[[120 125 149 122 129 126]
 [107 109 132 119 127 129]
 [123 140 134 131 130 129]
 [146 137 110 133 129 132]
 [129 112 138 126 129 116]
 [119 145 143 129 128 125]
 [125 123 139 128 127 121]
 [145 117 124 131 128 135]]
The bottom entry of the column that holds the largest entry is 124
Which number is the third entry from the end, reading row by row? 131
Which number is the smallest entry in the last column? 116
Which number is the 2nd entry on the main diagonal? 109
Which number is the entry directly below 134? 110
Which number is the 5th entry, reading row by row? 129
The largest entry in the last column is 135
Which number is the first entry in reading order? 120
Which number is the entry just left of 121? 127
The bottom-left entry is 145
The last entry of the smallest entry's row is 129
The smallest entry is 107
The top-right entry -> 126
Which number is the third entry in reading order? 149
The fifth-last entry, reading row by row: 117
Which number is the second entry on the diagonal from the top-right corner? 127
The third entry on the diagonal from the top-right corner is 131
The entry directly above 121 is 125

array([[106, 104, 134, 118, 124, 134],
       [125,  98, 137, 105, 155, 129],
       [134, 114, 141, 119, 158, 118]])
The bottom-left entry is 134
Which number is the top entry of the column that holds the smallest entry? 104
Which number is the largest entry in the last column? 134
Which number is the smallest entry in the last column? 118
Which number is the entry just left of 158? 119
Which number is the third entry in reading order? 134
The 1st entry, reading row by row -> 106
Which number is the second entry on the diagonal from the top-right corner? 155
The entry directly below 137 is 141

Read these off the table that follows.
1) Which number is the top-left entry?
2) Which number is the bottom-left entry?
3) Which number is the 2nd smallest entry?
4) Which number is the top entry of the column that holds the smallest entry?
5) Which number is the bottom entry of the column that holds the smallest entry?
6) Which number is the entry directly above the largest entry?
7) Which number is the last entry, reading row by row?
8) Which number is the 3rd smallest entry?
[[110 132 116 124 126 134 122 134 123 144 120 125 131 132]
 [137 157 147 124 129 131  99 128 131 144 136 125 140 137]
 [140 131 130 126 130 124 131 128 125 129 124 126 125 123]
 [106 130 103 127 134 119 124 121 104 131 107 121 126 129]
 [139 131 135 125 131 117 126 123 117 131 121 119 130 128]
 [129 148 126 120 131 116 117 120 116 146 119 113 142 138]
 [119 137 117 136 125 127 120 129 122 143 122 120 131 130]]
1) 110
2) 119
3) 103
4) 122
5) 120
6) 132
7) 130
8) 104

Questions about the row below.
1) Which number is the entry just right of 138?
2) Which number is the entry just left of the smallest entry?
[155 134 138 151]
1) 151
2) 155

Questions about the table below. Indices start at 0.
1) Which number is the entry directly above the smallest entry?
2) Which number is the entry in row 0 and column 1?
3) Which number is the entry at row 1, column 0?
4) Which number is the entry directly above 137?
5) Which number is the bottom-right entry?
6) Which number is the entry just right of 132?
7) Which number is the entry at row 0, column 0?
8) Which number is the entry at row 1, column 2?
148	111	122	140	118
132	114	116	144	119
133	140	127	128	142
154	136	128	130	142
122	108	121	138	112
118	138	130	123	135
137	123	118	143	129
104	130	128	124	122
1) 137
2) 111
3) 132
4) 118
5) 122
6) 114
7) 148
8) 116

[[131 127 142 127 121 131 141 107]
 [132 130 135 111 133 133 134 120]
 [137 118 118 152 126 128 128 117]
 [134 127 129 131 127 130 140 125]
 [118 130 137 135 109 144 149 132]
 [127 134 127 132 129 130 138 129]
 [131 125 126 129 127 134 136 131]]
Counting starts at 0.
Find the entry in row 0 and column 1.
127
Find the entry in row 2 and column 1.
118
The entry in row 1 and column 0: 132
Find the entry in the top-right corner.
107
The entry directly above the largest entry is 111
The entry in the bottom-left corner -> 131
Find the top entry of the column that holds the largest entry.
127
The entry directly above 109 -> 127
The entry in the bottom-right corner is 131
The entry in the top-left corner -> 131
The entry at row 0, column 2 is 142
The entry at row 2, column 0 -> 137
The entry in row 1 and column 1 -> 130
The entry directly below the largest entry: 131
The entry just left of the smallest entry is 141

[[129 115 144 126 110 136 136]
 [128 130 111 137 128 112 112]
 [132 117 149 123 114 142 130]
 [130 140 153 126 118 136 124]
 [135 121 111 132 138 123 108]
 [118 156 128 134 138 120 142]]
Counting starts at 0.
The entry in row 0 and column 0 is 129
Give the entry in row 0 and column 1.
115
Give the entry directly above the smallest entry.
124
The entry at row 0, column 2: 144
The entry in the bottom-left corner is 118
The entry directly above the largest entry: 121
Give the minimum.
108
The entry directly above 153: 149
Give the entry in row 1 and column 0.
128
Give the entry in row 2 and column 0.
132
The top-right entry -> 136
Give the entry just left of 114.
123
The bottom entry of the column that holds the largest entry is 156
The entry directly below 110: 128

data =
[[121 130 123 132 138 127 125 132 128 131 124 130 127 128]
 [118 133 123 132 132 128 128 123 129 132 126 129 126 128]
 [144 122 132 125 144 126 124 135 127 117 124 132 128 128]
 [122 131 114 132 137 126 126 141 130 130 126 135 127 128]
 [114 134 120 134 132 128 128 126 129 135 126 129 126 128]
 [127 135 116 131 133 129 128 127 132 123 128 136 129 126]
 [149 117 137 123 140 127 123 133 123 116 127 138 130 128]
 [131 129 124 127 135 126 127 125 130 123 127 132 126 129]
 [109 125 116 129 117 124 129 144 127 131 124 121 125 129]
 [111 128 114 127 106 126 132 135 128 127 128 125 127 128]]
The top-left entry -> 121
The 2nd entry, reading row by row -> 130
Find the 3rd entry on the main diagonal.
132
Find the bottom-right entry.
128
Find the entry just right of 141.
130
The 3rd smallest entry: 111
The largest entry in the first column -> 149
Find the second entry on the main diagonal.
133
The entry in the top-right corner -> 128
The entry just right of the smallest entry is 126
Find the smallest entry in the first column.
109
Find the smallest entry in the last row.
106
The entry directly above 136: 129
Find the third entry on the diagonal from the top-right corner.
132
Find the fourth entry from the end, reading row by row.
128
The entry directly above the largest entry is 127
The second-last entry, reading row by row -> 127
Find the largest entry in the first row.
138
The entry directly below the largest entry: 131
Find the entry just left of the smallest entry.
127
Find the 2nd entry on the diagonal from the top-right corner.
126
The smallest entry in the last column: 126

grid =
135  124  131  136  128  120  125  139  131  120  125  124
135  132  124  128  127  123  125  126  122  124  122  122
117  119  135  135  135  133  134  126  135  136  154  142
136  139  132  125  127  121  119  127  128  113  125  122
128  125  134  134  132  125  125  131  133  123  145  133
139  128  130  130  131  124  125  129  126  122  137  124
140  118  137  140  125  133  131  143  134  126  129  128
123  131  124  130  131  112  121  123  125  117  141  130
The bottom-right entry: 130
Find the 2nd entry in reading order.
124
Find the entry just right of 118.
137
The entry in the top-left corner: 135
Find the 1st entry on the diagonal from the top-right corner.
124
The top entry of the column that holds the smallest entry -> 120
The third entry on the main diagonal is 135
Find the minimum.
112
The bottom-left entry: 123
The third entry, reading row by row -> 131
The largest entry in the first row: 139
The second-last entry, reading row by row: 141
Find the entry directly below the largest entry.
125
Find the fourth entry, reading row by row.
136
The third largest entry -> 143
The maximum -> 154
Find the fourth-last entry, reading row by row.
125
The entry just left of the largest entry: 136
The entry just right of 145 -> 133
Find the 5th entry from the end, reading row by row.
123
The smallest entry in the first column is 117
The entry just right of the largest entry -> 142
The entry just left of the smallest entry: 131
The second smallest entry: 113
The entry just left of 145 is 123
